In the data rows, the value 128 means zero.
Some points:
[102. 106. 130. 107. 114. 155. 225. 141. 108. 106. 114. 108. 119. 99.
 115. 217. 144. 106. 109. 130. 106. 108. 121. 105. 118. 119. 107. 110.
 117. 124. 255. 111.]
[146. 117. 114. 121. 114. 122. 109. 114. 128. 116. 207. 117. 116. 120.
 112. 119. 113. 144. 222. 116. 127. 127. 111. 128. 115. 114. 120. 164.
 116. 110. 116. 156.]
[134. 109. 118. 194. 109. 120. 156. 116. 122. 122. 121. 111. 116. 143.
 127. 127. 103. 122. 118. 255. 116. 125. 116. 132. 110. 114. 120. 117.
 118. 118. 129. 114.]
[99. 104. 140. 104. 108. 145. 150. 255. 98. 105. 116. 105. 119. 102.
 114. 251. 162. 103. 109. 113. 103. 106. 119. 104. 112. 145. 102. 110.
 118. 218. 144. 111.]
[120. 221. 116. 144. 126. 114. 121. 119. 124. 140. 115. 116. 216. 183.
 120. 113. 111. 121. 119. 113. 113. 123. 113. 117. 118. 129. 123. 116.
 114. 118. 121. 121.]
[172. 114. 128. 134. 123. 124. 105. 107. 151. 121. 208. 119. 111. 132.
 113. 115. 188. 128. 107. 105. 118. 150. 111. 124. 109. 108. 203. 105.
 113. 112. 112. 124.]
[112. 109. 138. 109. 110. 107. 126. 143. 109. 117. 114. 109. 169. 136.
 158. 128. 123. 109. 118. 116. 112. 109. 234. 107. 128. 129. 113. 113.
 248. 115. 115. 112.]
[189. 112. 154. 126. 126. 123. 117. 113. 139. 125. 120. 122. 114. 125.
 116. 122. 117. 137. 136. 114. 122. 144. 121. 129. 114. 119. 129. 117.
 117. 114. 114. 209.]
[142. 114. 140. 122. 120. 120. 117. 111. 145. 122. 120. 120. 113. 130.
 115. 118. 117. 130. 172. 115. 122. 143. 116. 142. 110. 107. 123. 172.
 116. 110. 112. 221.]
[129. 182. 110. 128. 110. 119. 110. 110. 142. 125. 114. 134. 255. 141.
 111. 111. 114. 126. 119. 122. 117. 153. 110. 143. 105. 119. 121. 117.
 111. 113. 114. 109.]
[101. 115. 144. 106. 112. 107. 113. 114. 172. 255. 117. 191. 112. 103.
 113. 121. 117. 109. 108. 112. 107. 109. 122. 139. 114. 124. 113. 110.
 112. 133. 113. 108.]
[131. 110. 109. 124. 119. 117. 107. 130. 158. 249. 107. 106. 115. 115.
 196. 108. 108. 122. 109. 112. 119. 136. 157. 194. 146. 108. 134. 110.
 119. 105. 109. 106.]
[164. 171. 110. 136. 111. 122. 109. 109. 142. 128. 109. 131. 255. 158.
 110. 112. 111. 129. 115. 112. 120. 151. 108. 132. 117. 110. 127. 109.
 110. 111. 113. 111.]
[118. 113. 118. 113. 112. 111. 111. 112. 114. 121. 111. 221. 110. 113.
 112. 123. 110. 128. 116. 116. 143. 126. 121. 221. 104. 120. 255. 118.
 115. 117. 115. 108.]
[137. 115. 116. 122. 124. 121. 119. 148. 209. 136. 115. 115. 118. 114.
 136. 116. 113. 127. 119. 117. 112. 131. 131. 113. 151. 112. 153. 121.
 111. 202. 112. 111.]
[131. 112. 109. 138. 160. 118. 183. 114. 149. 119. 115. 117. 104. 230.
 114. 126. 107. 124. 113. 145. 117. 145. 110. 126. 117. 109. 128. 116.
 109. 107. 172. 109.]
[114. 126. 119. 199. 120. 110. 127. 113. 113. 112. 113. 130. 113. 109.
 113. 112. 199. 112. 110. 255. 112. 111. 115. 110. 111. 119. 113. 110.
 112. 116. 126. 111.]
[138. 119. 117. 120. 114. 111. 111. 112. 136. 115. 174. 120. 116. 116.
 115. 119. 118. 141. 229. 112. 137. 135. 117. 123. 118. 118. 119. 164.
 116. 118. 119. 162.]
[129. 115. 155. 118. 120. 112. 123. 127. 118. 119. 132. 116. 123. 114.
 123. 136. 124. 115. 154. 119. 121. 119. 132. 118. 114. 130. 120. 113.
 122. 125. 118. 255.]
[109. 255. 113. 207. 123. 111. 118. 113. 120. 117. 126. 112. 104. 108.
 108. 115. 205. 116. 113. 179. 117. 115. 116. 117. 117. 110. 110. 116.
 119. 123. 121. 110.]
[183. 113. 113. 125. 116. 119. 106. 108. 139. 125. 134. 119. 109. 124.
 114. 113. 110. 144. 169. 112. 117. 144. 111. 123. 108. 113. 124. 242.
 109. 109. 111. 191.]
[136. 127. 115. 114. 109. 123. 120. 114. 112. 123. 232. 113. 116. 113.
 114. 119. 112. 177. 209. 115. 148. 113. 121. 116. 111. 117. 115. 171.
 116. 116. 117. 123.]
[134. 114. 114. 118. 203. 122. 109. 114. 132. 145. 115. 120. 139. 177.
 110. 112. 113. 128. 116. 117. 115. 132. 182. 134. 113. 137. 120. 114.
 169. 107. 111. 110.]
[150. 164. 110. 126. 110. 255. 118. 106. 138. 120. 103. 140. 110. 123.
 112. 111. 114. 157. 111. 113. 192. 135. 112. 126. 109. 119. 131. 114.
 114. 110. 110. 110.]
[162. 107. 255. 110. 111. 108. 114. 113. 108. 107. 107. 108. 114. 108.
 115. 120. 118. 104. 108. 108. 110. 106. 121. 107. 110. 118. 106. 255.
 115. 116. 118. 117.]
[104. 132. 136. 125. 120. 104. 140. 117. 104. 104. 116. 119. 122. 102.
 122. 136. 255. 104. 110. 255. 104. 102. 128. 104. 113. 128. 99. 111.
 114. 133. 136. 112.]
[117. 111. 128. 109. 127. 198. 115. 255. 111. 109. 115. 115. 119. 113.
 116. 167. 148. 108. 109. 115. 115. 115. 115. 115. 114. 116. 106. 115.
 119. 194. 130. 117.]
[118. 109. 118. 113. 229. 112. 125. 137. 115. 116. 113. 113. 196. 128.
 113. 121. 115. 112. 114. 109. 111. 112. 224. 111. 121. 146. 114. 116.
 180. 111. 113. 114.]
[151. 141. 106. 116. 122. 124. 109. 110. 130. 117. 109. 123. 111. 107.
 111. 106. 108. 215. 109. 110. 255. 128. 119. 119. 108. 111. 128. 120.
 110. 108. 111. 108.]
[117. 109. 106. 132. 211. 112. 164. 105. 134. 198. 102. 123. 115. 165.
 107. 116. 109. 123. 159. 109. 117. 165. 103. 113. 109. 125. 120. 109.
 106. 104. 171. 135.]
[110. 185. 131. 122. 146. 113. 117. 120. 108. 131. 122. 113. 218. 164.
 129. 138. 125. 113. 115. 123. 114. 107. 132. 117. 116. 136. 112. 119.
 119. 130. 125. 128.]
[106. 170. 109. 114. 112. 110. 109. 105. 115. 109. 142. 110. 109. 112.
 104. 111. 177. 113. 115. 110. 111. 118. 109. 255. 104. 110. 255. 110.
 113. 112. 109. 154.]
[116. 112. 120. 110. 255. 111. 115. 115. 107. 108. 114. 107. 114. 117.
 125. 121. 134. 105. 114. 109. 108. 105. 233. 110. 115. 178. 108. 110.
 200. 167. 122. 112.]
[134. 113. 113. 117. 123. 130. 149. 202. 123. 115. 114. 115. 116. 118.
 118. 173. 132. 121. 118. 126. 120. 129. 124. 132. 123. 115. 131. 114.
 116. 113. 196. 113.]
[171. 114. 255. 115. 131. 113. 107. 115. 120. 114. 124. 114. 115. 114.
 117. 114. 116. 115. 111. 115. 115. 120. 113. 116. 108. 111. 118. 255.
 112. 115. 118. 153.]
[143. 115. 113. 128. 176. 121. 107. 128. 137. 117. 117. 121. 114. 125.
 139. 118. 115. 123. 118. 114. 117. 134. 101. 121. 140. 216. 125. 115.
 199. 110. 118. 111.]
[111. 137. 140. 119. 109. 108. 113. 119. 177. 204. 120. 133. 120. 138.
 126. 129. 128. 107. 124. 115. 111. 107. 130. 108. 115. 131. 107. 113.
 118. 171. 124. 188.]
[140. 102. 105. 217. 115. 115. 109. 109. 116. 119. 112. 255. 254. 145.
 109. 107. 114. 118. 107. 99. 113. 157. 110. 123. 113. 109. 113. 109.
 106. 105. 113. 107.]
[117. 116. 114. 138. 131. 133. 113. 175. 182. 130. 118. 125. 113. 127.
 126. 108. 124. 139. 116. 121. 122. 155. 115. 142. 131. 105. 138. 116.
 114. 169. 113. 110.]
[103. 112. 140. 124. 134. 103. 123. 117. 126. 120. 112. 158. 117. 146.
 128. 139. 130. 105. 158. 114. 112. 105. 130. 104. 116. 146. 109. 112.
 117. 250. 130. 156.]
[123. 108. 111. 139. 187. 114. 167. 108. 128. 133. 112. 198. 169. 211.
 106. 111. 111. 119. 111. 108. 111. 139. 104. 117. 105. 136. 117. 112.
 109. 107. 143. 122.]
[109. 111. 126. 108. 141. 105. 156. 180. 105. 110. 113. 106. 117. 130.
 231. 212. 116. 106. 112. 111. 106. 105. 120. 104. 181. 138. 105. 120.
 119. 115. 166. 111.]
[103. 132. 141. 111. 126. 217. 119. 121. 116. 114. 118. 181. 123. 108.
 136. 151. 125. 115. 116. 146. 132. 115. 140. 116. 119. 125. 113. 127.
 125. 130. 121. 118.]
[107. 118. 126. 110. 111. 107. 123. 113. 100. 103. 111. 175. 114. 122.
 126. 159. 134. 208. 106. 113. 255. 117. 110. 110. 167. 122. 108. 109.
 136. 140. 109. 113.]
[136. 114. 111. 125. 135. 121. 115. 114. 141. 110. 114. 120. 110. 136.
 115. 111. 112. 129. 114. 112. 114. 141. 215. 130. 115. 255. 126. 117.
 146. 108. 115. 111.]
[131. 125. 105. 118. 107. 121. 109. 108. 153. 125. 109. 139. 103. 128.
 146. 111. 113. 144. 103. 110. 118. 139. 112. 181. 255. 103. 128. 110.
 167. 156. 109. 104.]
[130. 107. 112. 117. 108. 113. 114. 141. 110. 111. 113. 110. 114. 113.
 217. 107. 164. 115. 114. 108. 115. 119. 127. 199. 218. 116. 205. 112.
 109. 116. 112. 109.]
[135. 110. 114. 117. 116. 115. 113. 124. 141. 248. 114. 105. 117. 122.
 155. 121. 119. 117. 113. 111. 118. 125. 195. 114. 123. 110. 118. 115.
 202. 121. 114. 112.]
[134. 115. 115. 135. 106. 114. 230. 147. 130. 120. 113. 115. 116. 118.
 115. 123. 117. 121. 119. 126. 120. 119. 115. 172. 120. 121. 123. 122.
 117. 117. 205. 114.]
[104. 100. 110. 179. 186. 109. 108. 105. 125. 110. 102. 121. 102. 213.
 105. 107. 125. 255. 118. 102. 255. 154. 104. 124. 102. 105. 109. 105.
 104. 117. 112. 103.]
[110. 119. 229. 105. 118. 108. 148. 118. 101. 105. 117. 118. 117. 105.
 130. 168. 140. 117. 110. 113. 110. 107. 123. 113. 245. 149. 114. 101.
 133. 148. 108. 150.]
[103. 115. 131. 109. 121. 112. 115. 143. 107. 106. 117. 113. 121. 129.
 255. 129. 124. 109. 113. 121. 108. 111. 136. 108. 208. 133. 109. 114.
 163. 119. 122. 115.]
[135. 125. 132. 118. 113. 126. 124. 111. 118. 121. 128. 143. 108. 123.
 108. 114. 116. 143. 111. 117. 122. 148. 101. 136. 173. 107. 131. 218.
 118. 121. 107. 179.]
[121. 118. 110. 162. 107. 130. 143. 116. 113. 116. 113. 182. 106. 119.
 111. 125. 104. 133. 107. 233. 123. 168. 105. 129. 174. 113. 142. 109.
 125. 120. 110. 110.]
[139. 128. 113. 119. 108. 254. 112. 109. 120. 119. 200. 114. 112. 113.
 112. 110. 113. 165. 206. 113. 117. 127. 114. 122. 113. 113. 118. 130.
 112. 112. 111. 130.]
[138. 116. 137. 129. 111. 122. 121. 117. 138. 128. 126. 122. 117. 134.
 110. 114. 116. 129. 159. 119. 126. 147. 121. 134. 115. 121. 125. 120.
 118. 115. 118. 232.]
[152. 117. 108. 136. 117. 119. 192. 155. 140. 117. 114. 126. 110. 150.
 121. 126. 109. 131. 117. 112. 116. 141. 112. 129. 134. 111. 127. 117.
 113. 110. 205. 110.]
[166. 112. 116. 186. 113. 121. 112. 111. 147. 123. 117. 167. 111. 131.
 115. 113. 114. 135. 119. 134. 131. 206. 121. 170. 106. 112. 137. 112.
 107. 111. 114. 105.]
[108. 129. 125. 111. 115. 243. 127. 115. 117. 114. 217. 108. 117. 112.
 117. 121. 118. 121. 205. 116. 126. 110. 122. 112. 117. 116. 110. 128.
 120. 122. 114. 142.]
[116. 109. 127. 112. 147. 110. 121. 121. 110. 112. 117. 108. 116. 113.
 135. 124. 124. 110. 114. 116. 110. 110. 112. 116. 124. 255. 115. 128.
 219. 123. 119. 112.]
[103. 118. 145. 104. 133. 100. 117. 123. 106. 104. 252. 106. 126. 103.
 133. 145. 128. 140. 187. 116. 144. 104. 136. 107. 130. 151. 102. 135.
 122. 128. 122. 123.]
[116. 109. 124. 117. 124. 115. 134. 189. 120. 113. 111. 112. 123. 118.
 146. 124. 182. 111. 121. 114. 117. 117. 125. 116. 190. 117. 201. 113.
 114. 139. 114. 112.]
[109. 115. 122. 113. 124. 111. 127. 124. 115. 115. 116. 109. 118. 117.
 195. 129. 129. 118. 117. 119. 113. 116. 182. 121. 137. 111. 113. 117.
 224. 192. 116. 112.]
[102. 255. 161. 99. 121. 96. 136. 128. 98. 104. 163. 107. 120. 100.
 142. 180. 164. 104. 104. 117. 154. 103. 141. 99. 123. 155. 98. 113.
 126. 146. 119. 116.]
[124. 226. 120. 184. 116. 118. 119. 118. 140. 117. 118. 130. 113. 119.
 121. 118. 118. 134. 124. 151. 132. 136. 125. 127. 117. 121. 123. 118.
 119. 114. 123. 114.]
[162. 117. 112. 132. 116. 165. 114. 185. 181. 126. 113. 120. 112. 129.
 112. 112. 124. 126. 115. 118. 121. 144. 118. 130. 119. 115. 136. 112.
 112. 166. 117. 112.]
[117. 144. 126. 113. 107. 210. 114. 116. 115. 112. 225. 111. 117. 114.
 123. 125. 119. 123. 216. 115. 129. 112. 117. 116. 115. 116. 112. 116.
 117. 122. 119. 141.]
[132. 111. 109. 131. 103. 159. 240. 120. 137. 119. 111. 123. 108. 117.
 108. 123. 109. 132. 108. 125. 119. 173. 115. 132. 105. 111. 127. 111.
 110. 109. 251. 109.]
These points spread out most along one direction. Take the direction at right angles to it along which they spread out most. Go by this last direction. Where along it does each point below lie, from 0 to 99? 50 is the average, and the first point above lies past it. One standard deviation of the points above along it is 16.
[171. 114. 255. 115. 131. 113. 107. 115. 120. 114. 124. 114. 115. 114.
 117. 114. 116. 115. 111. 115. 115. 120. 113. 116. 108. 111. 118. 255.
 112. 115. 118. 153.] -> 74
[131. 125. 105. 118. 107. 121. 109. 108. 153. 125. 109. 139. 103. 128.
 146. 111. 113. 144. 103. 110. 118. 139. 112. 181. 255. 103. 128. 110.
 167. 156. 109. 104.] -> 39
[112. 109. 138. 109. 110. 107. 126. 143. 109. 117. 114. 109. 169. 136.
 158. 128. 123. 109. 118. 116. 112. 109. 234. 107. 128. 129. 113. 113.
 248. 115. 115. 112.] -> 51
[116. 109. 127. 112. 147. 110. 121. 121. 110. 112. 117. 108. 116. 113.
 135. 124. 124. 110. 114. 116. 110. 110. 112. 116. 124. 255. 115. 128.
 219. 123. 119. 112.] -> 55
[103. 118. 145. 104. 133. 100. 117. 123. 106. 104. 252. 106. 126. 103.
 133. 145. 128. 140. 187. 116. 144. 104. 136. 107. 130. 151. 102. 135.
 122. 128. 122. 123.] -> 82
[118. 113. 118. 113. 112. 111. 111. 112. 114. 121. 111. 221. 110. 113.
 112. 123. 110. 128. 116. 116. 143. 126. 121. 221. 104. 120. 255. 118.
 115. 117. 115. 108.] -> 30
[136. 114. 111. 125. 135. 121. 115. 114. 141. 110. 114. 120. 110. 136.
 115. 111. 112. 129. 114. 112. 114. 141. 215. 130. 115. 255. 126. 117.
 146. 108. 115. 111.] -> 45
[123. 108. 111. 139. 187. 114. 167. 108. 128. 133. 112. 198. 169. 211.
 106. 111. 111. 119. 111. 108. 111. 139. 104. 117. 105. 136. 117. 112.
 109. 107. 143. 122.] -> 23
[102. 106. 130. 107. 114. 155. 225. 141. 108. 106. 114. 108. 119. 99.
 115. 217. 144. 106. 109. 130. 106. 108. 121. 105. 118. 119. 107. 110.
 117. 124. 255. 111.] -> 58
[189. 112. 154. 126. 126. 123. 117. 113. 139. 125. 120. 122. 114. 125.
 116. 122. 117. 137. 136. 114. 122. 144. 121. 129. 114. 119. 129. 117.
 117. 114. 114. 209.] -> 57
[121. 118. 110. 162. 107. 130. 143. 116. 113. 116. 113. 182. 106. 119.
 111. 125. 104. 133. 107. 233. 123. 168. 105. 129. 174. 113. 142. 109.
 125. 120. 110. 110.] -> 32
[152. 117. 108. 136. 117. 119. 192. 155. 140. 117. 114. 126. 110. 150.
 121. 126. 109. 131. 117. 112. 116. 141. 112. 129. 134. 111. 127. 117.
 113. 110. 205. 110.] -> 40
[103. 115. 131. 109. 121. 112. 115. 143. 107. 106. 117. 113. 121. 129.
 255. 129. 124. 109. 113. 121. 108. 111. 136. 108. 208. 133. 109. 114.
 163. 119. 122. 115.] -> 56
[114. 126. 119. 199. 120. 110. 127. 113. 113. 112. 113. 130. 113. 109.
 113. 112. 199. 112. 110. 255. 112. 111. 115. 110. 111. 119. 113. 110.
 112. 116. 126. 111.] -> 38
[103. 112. 140. 124. 134. 103. 123. 117. 126. 120. 112. 158. 117. 146.
 128. 139. 130. 105. 158. 114. 112. 105. 130. 104. 116. 146. 109. 112.
 117. 250. 130. 156.] -> 59
[108. 129. 125. 111. 115. 243. 127. 115. 117. 114. 217. 108. 117. 112.
 117. 121. 118. 121. 205. 116. 126. 110. 122. 112. 117. 116. 110. 128.
 120. 122. 114. 142.] -> 83
